One turn moves every row onto another: examples first, then more rows asked
j_654: [  7   9  14  19  10  -2   4  -1   7  -9   2  -8   2 -16 -13  -3]
j_209: [  7  12   7  20  10   5  -3  -9 -10  13  -6  -7   6 -10 -16   1]
j_984: [  7  12   9  11   0  -7   4 -14  11  15   2  -6  -3 -18  -7   3]
j_708: [  3  26  -2  10   9  -3  -2 -10 -14  14  -6  -5   1  -9 -22  -2]
j_260: [  6  22  -9   5   6  -4   0  -2   8   4 -13   3   4 -10 -21  11]
j_303: [ 14  25   3  -1  11  -5  -2   5  10   1  -5  -8  11  -8 -10   6]
j_600: [  4  23   8  11   6  -2  -2  -6  -5 -17  -7  -7   1 -10 -17  -4]
j_30: [  7  29  -4  13   2  -5  -2  -1   5  -3   3  -9 -12  -4 -10 -12]
j_70: [ 11  22 -13  11   2  -3   7 -15   4  -8   2   0   0 -18 -17  -1]
j_796: [  5  19   0  15   1  -8  10 -20   6  -3 -11  -1  -2 -12 -18  -4]
j_841: [  3  33 -11  15  14   2   5  -4  12  -2   0  -6  -1  -9 -11  -5]
j_251: [ 10  20   2  -2   1  -1  -2  -3   6   5 -12  -8   3   3  -8   3]
j_684: [  6  20   0  21  14  -8   8  -4  -3   1   8  -5   0  -8  -4 -13]
j_460: [  5  19  -3   5   8   3  -1   7  14  -4  -3   1   4 -16 -15   9]
j_824: [  7  27 -18   8   8  -2   4 -13  -1  -1   5   2  -1 -11 -13  -4]
j_276: [  7   7   3  11   6  -2   2   2  11  -6  -9  -6   5 -16   2  -1]
j_511: [  8  18  21  11   4  -3   4   0  -2   4   4  -7   2 -11 -17  -3]
j_830: [  3  10  -8   7   6  -1  16  -4   8  12  -5  -7   1 -16   0  -2]
j_595: [  6  17   8  16  -5 -11  -1   2  -6  -3   2 -10  10 -17 -20  -4]
j_817: [  2  17   2   8  -4  -9   9 -10   6   6 -17  -6  -3 -11  -5  -4]
j_864: [ 12  26  -6  10  -4 -12   4   4   0  11   2  -4   1 -16   1   3]
j_528: [  0  18  -3  10  13   4  -5  -8  -7  -6  -4 -13   9  -2 -21  -6]
j_438: [  2  26  -8  -3  -3  -7  -1  -1  -6  12  -6  -5   4  -6 -14  -2]
j_846: [  3  16   3   2  -3   7  -6  -2   5   0  -7  -7  16 -17  -6   3]
j_884: [  4  27  -7  13  13   5  -7   1   2   2  13  -6   4 -12 -10  -7]
j_867: [  5  14   3   9  19   4   4  -4  -8   6 -12  -5  -2  -5 -10  -9]
j_456: [  6  14  -4   4  -4   6  -2  -3   6   4 -16  -9   1 -18 -17   7]
j_537: [  1  16  17   8   5  -5   6  -9  -7   6  -6  -7   5 -10 -21   0]
j_388: [  0  17  -5  19   0  -5  10 -12 -10   3   3  -4  -2 -17 -13 -11]
j_506: [  5  23   5   9   7  -3  -4  -9   4  22   5  -5   0 -17  -3   3]
j_311: [  4  16  -9  12   8  -1   5 -19   0  -3  -3  -5  14 -20 -10 -10]
j_974: [ 5 17 -7 11  2 -3  6 -5 10 23  1 -7  6 -7 -7 -2]
j_617: [ -1  25  -9  20   6  -3   7  -7  14  -9   1  -4  -1 -14 -10  -5]
j_173: [  6  12  12  17  11   3  -9   0  -8   5   1 -10   2 -10 -12   2]
j_660: [  8  16  -6   3   5  -2  -7   3   0   7   9  -8  11 -15   0  -3]
j_913: [ 14  18   4  11  -2  -4   6  -5   7   8   1   5  -2 -23   2  -1]

j_974 -> j_303
j_884 -> j_654
j_660 -> j_276
Now these:
j_984 -> j_260
j_173 -> j_617
j_511 -> j_70
j_528 -> j_684
j_864 -> j_846
j_595 -> j_311

